128 stands for zero in the data rows.
Here is a table of points, one per row:
[100, 100, 166, 100, 100, 100, 100, 100, 115, 100, 101, 100, 100, 101]
[100, 153, 107, 157, 118, 130, 102, 100, 107, 124, 103, 116, 157, 132]
[117, 161, 105, 191, 123, 152, 128, 105, 116, 202, 128, 232, 169, 139]
[169, 122, 101, 149, 112, 174, 157, 126, 114, 138, 127, 149, 139, 143]
[136, 100, 105, 102, 100, 115, 100, 100, 101, 100, 108, 106, 100, 105]
[100, 242, 111, 141, 162, 150, 103, 112, 106, 155, 101, 221, 171, 133]
[122, 122, 137, 124, 101, 104, 216, 159, 215, 146, 119, 117, 103, 116]
[112, 142, 151, 114, 164, 117, 129, 124, 143, 117, 110, 125, 126, 119]
[104, 126, 127, 131, 122, 113, 139, 100, 155, 144, 106, 141, 132, 116]
[100, 149, 101, 190, 100, 176, 132, 100, 101, 255, 101, 157, 182, 206]
[100, 195, 101, 163, 116, 162, 100, 100, 101, 141, 101, 131, 197, 170]
[108, 117, 107, 121, 105, 111, 105, 100, 122, 140, 127, 159, 116, 108]
[201, 100, 129, 100, 109, 105, 100, 167, 170, 100, 157, 100, 100, 101]
[152, 139, 141, 123, 202, 130, 130, 152, 143, 123, 155, 138, 125, 124]
[143, 126, 205, 107, 198, 105, 107, 135, 153, 102, 142, 123, 111, 101]
[100, 100, 102, 108, 100, 116, 221, 100, 109, 120, 113, 100, 100, 133]
[100, 107, 151, 100, 114, 100, 116, 157, 173, 100, 101, 100, 105, 107]
[100, 104, 198, 100, 113, 100, 112, 100, 190, 112, 119, 112, 100, 102]
[154, 113, 142, 115, 124, 112, 119, 108, 122, 102, 196, 113, 106, 101]
[121, 127, 101, 157, 100, 200, 166, 111, 101, 117, 117, 140, 148, 175]
[128, 100, 116, 116, 112, 121, 113, 148, 128, 106, 119, 121, 110, 118]
[100, 100, 255, 100, 100, 100, 100, 100, 119, 100, 101, 100, 100, 101]
[134, 149, 101, 214, 121, 207, 144, 120, 101, 171, 118, 177, 184, 162]
[126, 100, 153, 100, 100, 100, 125, 134, 124, 116, 133, 100, 100, 101]
[140, 126, 105, 132, 107, 174, 166, 147, 120, 131, 120, 131, 120, 142]
[148, 152, 124, 135, 181, 145, 142, 172, 133, 132, 150, 138, 139, 127]
[147, 173, 136, 151, 209, 139, 121, 152, 120, 141, 158, 165, 157, 125]
[130, 102, 194, 100, 170, 100, 100, 117, 101, 100, 132, 100, 100, 101]
[112, 243, 110, 162, 190, 158, 104, 103, 101, 136, 124, 160, 190, 143]
[178, 130, 107, 135, 146, 147, 138, 159, 127, 120, 137, 144, 135, 121]
[100, 100, 101, 127, 100, 120, 178, 100, 101, 156, 101, 100, 123, 208]
[100, 217, 101, 243, 100, 209, 100, 100, 101, 170, 101, 171, 255, 169]
[100, 115, 179, 100, 122, 100, 100, 100, 159, 110, 101, 118, 100, 101]
[157, 118, 131, 129, 127, 115, 134, 189, 138, 111, 156, 114, 107, 108]
[131, 147, 101, 144, 126, 165, 171, 131, 123, 139, 128, 131, 144, 184]
[140, 130, 148, 114, 199, 107, 107, 160, 107, 105, 145, 117, 118, 105]
[103, 100, 110, 100, 100, 100, 100, 207, 101, 100, 119, 100, 100, 101]
[100, 104, 101, 134, 101, 130, 189, 117, 122, 208, 116, 134, 129, 174]
[175, 100, 147, 100, 107, 100, 100, 180, 133, 100, 156, 100, 100, 101]
[100, 167, 155, 112, 187, 100, 100, 100, 103, 103, 117, 115, 125, 106]
[100, 149, 136, 121, 146, 121, 123, 117, 151, 146, 103, 135, 127, 132]
[100, 255, 101, 149, 155, 148, 100, 100, 101, 136, 101, 183, 200, 135]
[127, 131, 140, 134, 148, 123, 140, 124, 168, 136, 120, 147, 131, 123]
[177, 132, 121, 131, 177, 120, 104, 154, 104, 110, 187, 141, 124, 102]
[130, 138, 164, 130, 179, 120, 137, 127, 160, 133, 142, 135, 122, 113]
[126, 148, 123, 129, 150, 133, 183, 149, 155, 138, 119, 131, 139, 147]
[100, 113, 113, 106, 100, 113, 112, 100, 164, 126, 101, 142, 111, 115]
[100, 100, 179, 100, 100, 100, 100, 100, 110, 100, 101, 100, 100, 101]
[100, 100, 171, 100, 100, 100, 100, 100, 105, 100, 144, 100, 106, 101]
[100, 159, 101, 205, 100, 230, 110, 100, 101, 190, 101, 138, 235, 240]
[122, 109, 138, 100, 113, 100, 138, 143, 116, 121, 142, 107, 100, 113]
[100, 100, 101, 100, 100, 100, 100, 100, 101, 100, 101, 100, 102, 101]
[110, 101, 104, 116, 102, 100, 118, 100, 154, 139, 128, 122, 121, 103]
[108, 127, 161, 126, 152, 115, 133, 127, 189, 145, 122, 154, 124, 113]
[151, 145, 128, 133, 175, 130, 110, 143, 115, 126, 178, 145, 134, 108]
[103, 187, 114, 171, 149, 155, 120, 114, 112, 167, 111, 180, 184, 144]
[100, 100, 152, 109, 100, 101, 117, 140, 142, 115, 119, 100, 100, 101]
[145, 100, 197, 100, 103, 100, 100, 160, 195, 100, 142, 100, 100, 101]
[138, 165, 102, 187, 135, 209, 149, 136, 103, 156, 126, 161, 192, 166]
[145, 163, 148, 129, 235, 116, 100, 129, 107, 114, 178, 135, 131, 106]
[100, 104, 188, 105, 142, 100, 100, 100, 106, 102, 114, 108, 100, 101]
[100, 171, 101, 166, 110, 132, 100, 100, 101, 122, 101, 116, 184, 129]
[140, 106, 124, 116, 129, 100, 100, 162, 107, 100, 135, 105, 117, 106]
[100, 122, 160, 100, 107, 108, 102, 105, 176, 106, 101, 112, 106, 101]
[152, 100, 111, 108, 118, 100, 100, 102, 101, 100, 180, 102, 100, 101]
[140, 114, 159, 100, 176, 100, 100, 134, 117, 100, 135, 100, 100, 101]
[123, 124, 163, 103, 142, 100, 100, 104, 131, 100, 154, 111, 103, 101]
[100, 178, 106, 120, 159, 118, 100, 100, 101, 106, 112, 114, 136, 129]
[143, 135, 131, 127, 153, 116, 137, 144, 142, 152, 140, 183, 123, 119]
[109, 182, 101, 241, 124, 196, 120, 108, 101, 196, 119, 224, 220, 158]
[100, 246, 106, 184, 149, 162, 104, 100, 101, 164, 101, 188, 225, 150]
[157, 153, 131, 120, 201, 132, 103, 180, 114, 110, 147, 142, 127, 108]
[138, 100, 119, 104, 107, 110, 159, 138, 169, 100, 138, 100, 100, 115]
[134, 116, 109, 177, 104, 138, 102, 102, 101, 118, 137, 131, 133, 106]
[102, 164, 101, 163, 118, 173, 144, 115, 105, 173, 108, 137, 182, 212]
[121, 178, 152, 146, 207, 125, 110, 111, 132, 134, 136, 164, 151, 118]
[156, 139, 166, 125, 189, 109, 106, 123, 139, 110, 172, 152, 119, 102]
[157, 148, 120, 142, 161, 155, 155, 142, 134, 138, 140, 160, 150, 135]
[170, 102, 103, 119, 105, 123, 161, 127, 101, 107, 120, 111, 117, 136]
[100, 113, 101, 131, 100, 130, 134, 117, 104, 129, 107, 100, 135, 186]
[153, 100, 137, 100, 115, 100, 100, 141, 122, 100, 132, 102, 105, 101]
[117, 150, 126, 145, 157, 152, 113, 145, 134, 138, 131, 143, 146, 119]
[100, 151, 104, 140, 100, 115, 100, 100, 101, 177, 101, 189, 148, 126]
[100, 112, 163, 100, 100, 100, 100, 100, 101, 100, 101, 100, 100, 101]
[100, 156, 123, 127, 137, 111, 100, 100, 119, 129, 101, 180, 136, 117]
[147, 104, 101, 115, 100, 146, 143, 113, 123, 109, 129, 104, 115, 136]
[134, 157, 134, 135, 188, 130, 134, 160, 131, 138, 134, 142, 143, 123]
[116, 161, 123, 141, 156, 120, 100, 100, 101, 117, 141, 181, 138, 101]
[100, 115, 146, 100, 117, 100, 161, 120, 140, 128, 101, 108, 118, 115]
[100, 100, 193, 100, 100, 100, 100, 100, 115, 100, 102, 100, 100, 101]
[128, 100, 182, 100, 115, 100, 104, 147, 189, 100, 123, 100, 100, 101]
[139, 128, 117, 128, 129, 139, 207, 140, 156, 150, 125, 135, 131, 145]
[200, 100, 138, 100, 100, 100, 130, 159, 154, 100, 172, 100, 100, 101]
[138, 121, 101, 140, 123, 129, 100, 107, 101, 112, 140, 137, 125, 111]
[100, 175, 109, 180, 133, 149, 111, 100, 117, 173, 107, 199, 184, 133]
[103, 121, 104, 148, 104, 104, 106, 100, 105, 155, 118, 160, 125, 116]
[123, 100, 168, 100, 100, 100, 124, 147, 165, 100, 101, 100, 100, 101]
[102, 119, 101, 162, 100, 173, 134, 100, 101, 144, 101, 114, 125, 200]
[130, 100, 152, 100, 119, 100, 100, 133, 146, 100, 145, 100, 100, 101]
[100, 100, 140, 100, 100, 100, 102, 100, 177, 139, 152, 100, 100, 101]
[110, 100, 133, 100, 100, 100, 100, 100, 101, 100, 153, 100, 100, 101]
[102, 120, 106, 120, 100, 152, 124, 100, 112, 135, 101, 100, 138, 238]
[146, 127, 149, 110, 173, 109, 127, 161, 152, 121, 135, 147, 112, 108]
[104, 162, 101, 187, 125, 221, 151, 125, 109, 171, 109, 160, 196, 181]
[100, 165, 101, 165, 100, 160, 136, 100, 102, 200, 101, 133, 181, 231]
[100, 153, 101, 255, 100, 201, 100, 100, 101, 173, 102, 146, 247, 163]
[142, 144, 101, 144, 138, 173, 139, 129, 114, 120, 140, 126, 144, 156]
[144, 100, 120, 100, 101, 100, 114, 255, 101, 100, 139, 100, 100, 103]
[134, 141, 101, 154, 119, 168, 152, 131, 101, 135, 114, 156, 160, 152]
[149, 103, 204, 100, 152, 100, 102, 136, 156, 100, 150, 103, 100, 101]
[156, 125, 101, 143, 110, 159, 227, 149, 141, 166, 126, 155, 141, 171]
[155, 128, 106, 142, 129, 165, 199, 148, 129, 136, 127, 141, 134, 165]
[121, 100, 101, 121, 100, 100, 131, 100, 103, 100, 107, 104, 100, 101]
[107, 100, 101, 109, 100, 120, 182, 107, 116, 120, 101, 100, 123, 162]
[104, 222, 117, 146, 180, 153, 102, 119, 104, 134, 108, 165, 175, 134]
[100, 123, 146, 121, 122, 107, 123, 105, 164, 136, 106, 132, 121, 109]
[191, 129, 129, 117, 156, 119, 137, 209, 124, 126, 165, 142, 117, 112]
[135, 170, 111, 150, 170, 159, 110, 161, 101, 126, 133, 158, 161, 123]
[196, 100, 106, 100, 108, 112, 123, 219, 104, 100, 153, 108, 100, 101]
[121, 123, 148, 117, 146, 118, 100, 163, 110, 103, 115, 125, 112, 101]
[127, 146, 137, 147, 163, 127, 126, 128, 153, 148, 142, 182, 142, 118]
[119, 100, 108, 122, 100, 152, 111, 103, 121, 110, 101, 100, 105, 148]
[193, 115, 146, 118, 153, 117, 119, 148, 122, 114, 249, 122, 110, 102]
[223, 112, 134, 116, 139, 118, 161, 213, 160, 119, 182, 133, 106, 111]
[100, 127, 139, 100, 127, 100, 100, 100, 101, 100, 101, 100, 100, 101]
[100, 101, 120, 100, 100, 100, 146, 145, 129, 125, 101, 108, 100, 119]
[100, 164, 116, 142, 124, 129, 100, 105, 103, 120, 101, 134, 158, 120]
[152, 102, 142, 102, 104, 100, 137, 148, 135, 100, 137, 100, 100, 106]
[104, 124, 147, 110, 126, 107, 129, 130, 142, 136, 123, 124, 117, 117]
[100, 100, 189, 100, 100, 100, 100, 108, 103, 100, 138, 100, 100, 101]
[123, 106, 101, 100, 108, 100, 100, 149, 101, 100, 101, 102, 105, 101]
[116, 131, 169, 109, 153, 100, 100, 100, 129, 103, 133, 144, 104, 101]
[173, 105, 169, 104, 142, 100, 104, 131, 130, 104, 158, 118, 100, 101]
[100, 113, 122, 131, 100, 123, 191, 100, 134, 185, 101, 117, 123, 154]
[100, 140, 188, 116, 155, 100, 100, 100, 147, 114, 107, 137, 109, 102]
[145, 161, 111, 151, 159, 173, 155, 161, 120, 141, 139, 149, 160, 151]
[160, 102, 133, 100, 100, 100, 100, 115, 121, 101, 157, 114, 100, 101]
[118, 100, 110, 100, 103, 100, 100, 144, 103, 100, 122, 100, 100, 101]
[143, 138, 110, 150, 137, 136, 133, 182, 101, 126, 146, 133, 145, 135]
[119, 157, 114, 141, 156, 131, 119, 133, 128, 145, 114, 169, 143, 122]
[205, 100, 133, 113, 121, 105, 196, 175, 181, 111, 146, 113, 114, 110]
[142, 156, 129, 151, 183, 139, 154, 139, 152, 166, 146, 173, 150, 135]
[152, 100, 107, 100, 100, 100, 105, 133, 126, 100, 127, 100, 100, 101]
[100, 187, 101, 176, 100, 206, 106, 100, 101, 212, 101, 187, 210, 182]
[114, 171, 106, 165, 140, 178, 153, 137, 125, 177, 116, 158, 177, 166]
[146, 100, 101, 127, 100, 143, 250, 147, 114, 146, 113, 118, 119, 144]
[137, 180, 164, 115, 255, 112, 100, 121, 125, 110, 140, 147, 124, 108]
[100, 100, 101, 135, 100, 153, 142, 100, 101, 135, 111, 143, 125, 131]
[100, 100, 112, 100, 100, 100, 100, 100, 101, 100, 101, 100, 100, 101]
[107, 109, 145, 113, 135, 106, 118, 154, 128, 105, 161, 101, 116, 101]
[164, 121, 131, 112, 135, 113, 139, 164, 148, 107, 135, 110, 107, 107]
[114, 139, 106, 162, 110, 170, 193, 121, 125, 209, 111, 152, 165, 192]
[110, 100, 112, 119, 100, 105, 133, 121, 141, 118, 139, 101, 110, 118]
[100, 100, 101, 105, 100, 136, 100, 100, 101, 100, 101, 100, 100, 120]
[121, 160, 151, 115, 204, 123, 126, 154, 144, 123, 123, 141, 128, 120]
[177, 100, 150, 100, 126, 100, 100, 142, 145, 100, 182, 100, 100, 101]
[100, 125, 126, 100, 100, 100, 111, 100, 142, 102, 101, 100, 100, 108]
[146, 149, 101, 163, 138, 150, 125, 144, 101, 126, 130, 150, 157, 137]
[161, 111, 147, 112, 147, 113, 147, 175, 162, 118, 146, 117, 107, 117]
[108, 101, 124, 123, 100, 125, 255, 142, 147, 147, 101, 104, 101, 160]
[100, 127, 101, 155, 100, 167, 125, 100, 101, 178, 101, 112, 160, 255]
[117, 176, 118, 146, 154, 152, 135, 133, 136, 186, 120, 206, 146, 137]
[151, 103, 147, 100, 155, 100, 105, 126, 116, 100, 144, 104, 102, 101]
[101, 160, 164, 125, 167, 111, 100, 100, 141, 134, 112, 158, 131, 111]
[123, 100, 230, 100, 138, 100, 100, 132, 134, 100, 142, 100, 100, 101]
[100, 120, 101, 140, 100, 166, 119, 103, 101, 117, 101, 130, 129, 188]
[100, 212, 103, 171, 139, 159, 109, 100, 107, 179, 110, 255, 189, 140]
[144, 136, 119, 141, 156, 147, 175, 156, 162, 148, 137, 145, 131, 135]
[133, 100, 223, 100, 141, 100, 102, 104, 158, 100, 145, 100, 100, 101]
[100, 209, 101, 153, 123, 146, 100, 100, 101, 173, 101, 236, 178, 135]
[129, 137, 103, 159, 132, 177, 184, 153, 125, 165, 112, 158, 157, 154]
[126, 154, 101, 163, 135, 210, 133, 127, 112, 146, 132, 147, 160, 140]
[175, 131, 107, 133, 143, 152, 164, 153, 123, 119, 147, 124, 130, 131]
[136, 111, 107, 100, 107, 140, 100, 114, 111, 116, 164, 104, 100, 101]
[103, 142, 101, 220, 100, 241, 130, 114, 101, 168, 126, 170, 197, 180]
[111, 164, 110, 175, 132, 180, 150, 136, 120, 186, 118, 162, 182, 171]
[116, 144, 133, 137, 151, 127, 156, 134, 172, 162, 128, 170, 140, 132]
[122, 181, 122, 116, 209, 114, 100, 100, 101, 104, 138, 130, 126, 109]
[105, 127, 101, 144, 100, 182, 182, 121, 118, 145, 103, 118, 133, 190]
[105, 100, 113, 100, 127, 108, 127, 100, 159, 106, 119, 100, 100, 118]
[108, 100, 148, 100, 100, 100, 146, 100, 194, 100, 114, 100, 100, 101]
[153, 100, 101, 100, 113, 100, 100, 135, 101, 100, 130, 100, 100, 101]
[126, 152, 123, 122, 167, 139, 140, 182, 124, 131, 117, 133, 131, 129]
[119, 149, 116, 158, 135, 145, 200, 147, 128, 176, 112, 151, 150, 158]
[104, 100, 118, 108, 111, 100, 100, 100, 118, 100, 110, 100, 102, 101]
[195, 100, 131, 100, 142, 103, 100, 178, 110, 100, 163, 100, 100, 101]
[127, 117, 101, 113, 100, 150, 112, 105, 101, 100, 101, 100, 112, 156]
[126, 100, 101, 100, 110, 100, 100, 109, 154, 100, 101, 100, 100, 101]
[149, 107, 110, 107, 101, 100, 115, 169, 101, 100, 101, 100, 103, 101]
[114, 123, 148, 100, 132, 106, 130, 118, 154, 114, 104, 100, 115, 121]
[100, 100, 154, 100, 100, 100, 124, 100, 111, 103, 101, 100, 100, 135]
[100, 105, 101, 100, 100, 116, 222, 100, 123, 166, 110, 100, 100, 163]
[100, 146, 102, 170, 105, 159, 151, 102, 126, 205, 101, 164, 165, 161]
[129, 141, 101, 179, 100, 202, 127, 100, 101, 130, 115, 131, 165, 150]
[170, 111, 101, 111, 101, 114, 108, 122, 101, 100, 136, 101, 100, 101]
[100, 100, 116, 100, 100, 100, 154, 100, 107, 100, 107, 100, 125, 180]
[100, 100, 101, 100, 100, 100, 100, 109, 101, 100, 118, 100, 100, 101]
[168, 128, 147, 113, 153, 100, 100, 115, 119, 100, 222, 124, 103, 101]
[101, 100, 101, 123, 100, 132, 165, 100, 109, 118, 101, 100, 100, 167]
[187, 117, 178, 100, 195, 100, 100, 136, 124, 100, 205, 100, 100, 101]
[130, 104, 153, 100, 146, 100, 100, 100, 101, 100, 155, 100, 101, 101]
[101, 213, 101, 197, 132, 205, 112, 103, 101, 159, 111, 156, 230, 178]
[100, 149, 101, 228, 100, 179, 138, 100, 105, 251, 101, 180, 187, 176]
[112, 158, 161, 119, 185, 113, 104, 121, 153, 131, 139, 151, 123, 112]
[178, 118, 136, 129, 147, 110, 117, 157, 119, 119, 165, 142, 111, 111]
[111, 100, 101, 108, 100, 128, 135, 100, 125, 124, 101, 100, 117, 115]
[195, 100, 101, 100, 100, 107, 132, 140, 124, 100, 155, 105, 100, 101]
[120, 100, 112, 100, 100, 100, 100, 100, 101, 100, 168, 100, 100, 101]
[155, 102, 157, 103, 128, 100, 106, 146, 152, 100, 125, 124, 100, 101]
[100, 100, 112, 100, 100, 100, 154, 100, 142, 141, 101, 100, 120, 152]
[118, 169, 105, 190, 137, 150, 104, 103, 101, 142, 122, 195, 182, 124]
[100, 100, 132, 100, 100, 100, 100, 100, 101, 100, 103, 100, 100, 101]
[121, 112, 145, 105, 141, 100, 100, 143, 101, 100, 134, 101, 102, 101]
[100, 100, 108, 100, 100, 100, 100, 100, 101, 100, 101, 100, 100, 101]
[141, 178, 107, 142, 175, 148, 121, 126, 101, 122, 132, 146, 159, 139]
[145, 141, 125, 135, 160, 145, 172, 173, 151, 140, 136, 136, 132, 140]
[216, 100, 101, 123, 100, 100, 100, 100, 101, 100, 255, 100, 100, 117]
[100, 148, 123, 141, 125, 110, 100, 100, 107, 128, 121, 169, 141, 105]
[110, 168, 101, 166, 125, 182, 133, 139, 101, 150, 107, 152, 179, 170]
There is one direction along which these points spread out most. Where along it does each point below lie, from 0 to 99? The average is 50, and the first point in the table lies past the average.
[150, 128, 132, 100, 174, 107, 105, 128, 101, 100, 141, 108, 112, 106] 61
[140, 131, 116, 123, 125, 145, 155, 121, 121, 138, 127, 115, 144, 154] 45
[116, 169, 101, 129, 148, 141, 101, 127, 101, 111, 125, 128, 138, 124] 45
[100, 100, 194, 100, 108, 100, 100, 100, 249, 100, 115, 100, 100, 101] 70
[100, 100, 146, 100, 100, 100, 100, 167, 112, 100, 101, 100, 100, 101] 66
[100, 100, 136, 108, 102, 100, 100, 100, 101, 100, 116, 116, 107, 101] 62
[100, 120, 123, 110, 131, 100, 100, 100, 101, 105, 122, 128, 106, 101] 58
[100, 100, 133, 100, 100, 100, 100, 100, 101, 100, 110, 100, 100, 101] 64
[101, 156, 174, 110, 193, 101, 100, 100, 117, 102, 122, 117, 124, 101] 58
[104, 104, 157, 105, 124, 100, 100, 102, 103, 100, 112, 101, 100, 101] 64
[218, 116, 139, 112, 150, 111, 124, 206, 122, 104, 156, 111, 105, 104] 66
[101, 100, 187, 100, 100, 100, 100, 110, 137, 100, 107, 100, 100, 101] 67
[155, 108, 138, 108, 143, 103, 120, 146, 137, 110, 156, 100, 110, 102] 65
[100, 100, 101, 100, 100, 100, 123, 100, 101, 100, 101, 100, 100, 114] 61
[135, 100, 139, 104, 127, 107, 115, 113, 163, 113, 166, 100, 107, 102] 65
[103, 133, 101, 181, 100, 210, 149, 116, 101, 160, 101, 152, 162, 194] 24
[100, 107, 162, 100, 100, 100, 103, 100, 255, 100, 152, 100, 108, 101] 69
[141, 147, 123, 159, 156, 147, 182, 144, 154, 191, 141, 184, 149, 142] 34
[225, 115, 121, 129, 133, 123, 152, 167, 131, 126, 190, 148, 116, 112] 57
[137, 117, 187, 104, 162, 100, 101, 160, 128, 100, 157, 102, 105, 101] 68
[129, 130, 110, 163, 108, 172, 156, 130, 117, 138, 125, 156, 147, 141] 37
[135, 100, 101, 100, 100, 100, 122, 100, 255, 100, 101, 113, 113, 108] 63
[159, 147, 160, 120, 228, 113, 118, 143, 150, 115, 152, 132, 120, 106] 57
[183, 125, 139, 104, 130, 111, 154, 159, 140, 120, 149, 123, 114, 114] 60
[100, 171, 101, 213, 100, 164, 105, 100, 101, 255, 101, 184, 221, 183] 10
[100, 100, 142, 100, 100, 100, 100, 100, 109, 100, 101, 100, 100, 101] 64
[142, 167, 110, 179, 156, 182, 153, 159, 113, 162, 136, 176, 179, 149] 27
[200, 111, 105, 104, 118, 121, 142, 149, 157, 107, 159, 117, 115, 118] 61
[182, 100, 128, 110, 126, 114, 134, 194, 157, 102, 160, 103, 100, 103] 67
[138, 185, 128, 128, 240, 121, 100, 122, 105, 121, 154, 157, 138, 115] 46
[110, 100, 111, 100, 100, 100, 100, 100, 101, 100, 110, 100, 100, 101] 63
[100, 101, 171, 119, 104, 100, 106, 103, 145, 102, 101, 100, 114, 103] 63
[156, 123, 110, 130, 131, 170, 168, 144, 128, 133, 141, 138, 142, 153] 43
[100, 153, 126, 120, 137, 118, 142, 112, 151, 162, 101, 154, 123, 137] 44
[109, 152, 102, 167, 115, 165, 185, 131, 130, 198, 104, 146, 166, 186] 26
[151, 100, 129, 107, 120, 100, 182, 132, 171, 126, 165, 105, 101, 106] 64
[255, 100, 129, 105, 117, 101, 117, 163, 114, 100, 255, 100, 102, 101] 72
[108, 112, 101, 105, 121, 125, 119, 107, 126, 113, 113, 100, 117, 121] 56
[103, 112, 101, 150, 100, 196, 137, 103, 101, 142, 101, 123, 136, 207] 34
[115, 100, 130, 102, 100, 101, 100, 100, 194, 100, 101, 100, 100, 101] 66
[100, 111, 101, 111, 100, 107, 144, 132, 137, 131, 106, 102, 114, 127] 55
[178, 121, 138, 103, 169, 115, 130, 252, 127, 100, 150, 107, 104, 105] 66
[100, 138, 101, 168, 100, 183, 132, 100, 101, 186, 101, 123, 176, 255] 22
[133, 160, 108, 194, 137, 160, 111, 119, 108, 158, 155, 198, 167, 126] 30
[161, 130, 145, 130, 163, 139, 145, 178, 166, 129, 140, 131, 119, 123] 53
[222, 121, 144, 108, 154, 123, 144, 160, 147, 100, 173, 106, 113, 117] 64
[208, 100, 131, 100, 100, 104, 144, 200, 125, 107, 139, 106, 100, 103] 67
[137, 100, 101, 124, 114, 117, 100, 102, 101, 100, 103, 100, 120, 124] 56
[145, 105, 138, 100, 142, 104, 111, 239, 131, 111, 116, 100, 100, 101] 67
[136, 100, 101, 122, 100, 117, 149, 145, 101, 102, 103, 100, 100, 127] 58
[119, 136, 173, 120, 182, 100, 100, 110, 117, 111, 141, 141, 117, 101] 58
[127, 151, 135, 135, 171, 132, 147, 136, 134, 138, 123, 133, 141, 144] 45
[125, 121, 112, 126, 105, 128, 194, 140, 132, 134, 124, 128, 133, 152] 47
[100, 135, 107, 149, 104, 139, 180, 109, 133, 229, 103, 148, 144, 182] 30
[100, 100, 194, 123, 116, 100, 132, 120, 246, 100, 101, 100, 100, 109] 67
[100, 100, 101, 117, 100, 112, 105, 100, 101, 120, 101, 100, 100, 165] 54
[119, 129, 101, 142, 117, 139, 195, 134, 123, 152, 113, 130, 145, 185] 38
[176, 129, 105, 141, 131, 149, 175, 150, 130, 132, 136, 140, 125, 138] 46
[124, 118, 101, 153, 100, 172, 167, 121, 121, 150, 111, 143, 136, 157] 38
[109, 108, 101, 108, 100, 118, 119, 107, 129, 108, 116, 135, 106, 107] 56
[201, 124, 160, 121, 195, 116, 124, 181, 151, 111, 197, 134, 117, 106] 62
[136, 103, 101, 104, 120, 122, 100, 132, 101, 103, 136, 100, 100, 126] 60
[160, 100, 146, 100, 100, 100, 166, 132, 255, 116, 122, 100, 100, 109] 67
[163, 100, 151, 100, 122, 110, 146, 175, 233, 107, 138, 115, 100, 108] 68
[125, 102, 101, 127, 100, 166, 201, 114, 136, 127, 124, 118, 122, 161] 45
[130, 101, 151, 100, 116, 115, 114, 160, 185, 100, 121, 119, 100, 101] 66
[140, 128, 118, 134, 144, 156, 167, 160, 176, 147, 138, 141, 128, 134] 46
[104, 206, 107, 215, 141, 182, 129, 104, 115, 211, 118, 236, 224, 162] 7
[151, 147, 107, 152, 160, 141, 131, 169, 101, 134, 145, 157, 148, 123] 42
[100, 162, 101, 140, 126, 149, 147, 116, 119, 167, 103, 136, 160, 178] 32
[145, 116, 101, 161, 100, 120, 100, 127, 101, 123, 152, 101, 138, 103] 52
[142, 123, 120, 126, 129, 128, 156, 109, 114, 121, 122, 109, 133, 145] 50
[149, 100, 136, 100, 104, 100, 165, 163, 184, 109, 139, 100, 107, 124] 65
[100, 109, 113, 128, 102, 100, 177, 100, 198, 143, 101, 109, 109, 127] 54
[111, 152, 101, 188, 113, 216, 167, 131, 108, 186, 108, 160, 186, 198] 17
[159, 105, 138, 107, 118, 100, 103, 122, 163, 100, 136, 100, 100, 101] 67
[133, 100, 152, 104, 107, 106, 130, 158, 190, 105, 127, 108, 113, 101] 66
[123, 100, 187, 100, 125, 100, 100, 118, 119, 100, 121, 100, 100, 101] 68
[100, 100, 188, 100, 119, 100, 100, 106, 101, 100, 127, 100, 100, 101] 67
[115, 144, 120, 153, 135, 145, 142, 132, 135, 173, 133, 164, 156, 133] 37
[154, 134, 149, 126, 166, 116, 176, 159, 178, 147, 161, 151, 122, 121] 52
[162, 131, 105, 156, 129, 162, 198, 143, 136, 162, 140, 168, 142, 144] 37
[100, 100, 129, 100, 100, 100, 100, 126, 101, 100, 101, 100, 100, 101] 64
[100, 106, 101, 129, 100, 128, 106, 100, 104, 103, 101, 100, 119, 209] 48
[120, 158, 108, 154, 135, 139, 119, 113, 116, 169, 124, 226, 148, 126] 33
[100, 158, 101, 207, 100, 255, 116, 100, 101, 176, 101, 144, 225, 184] 11
[100, 141, 115, 128, 100, 122, 121, 100, 108, 173, 101, 129, 144, 136] 42
[100, 109, 101, 133, 100, 100, 147, 100, 128, 163, 152, 100, 100, 116] 54
[123, 163, 101, 175, 133, 181, 183, 145, 117, 202, 120, 172, 179, 177] 21
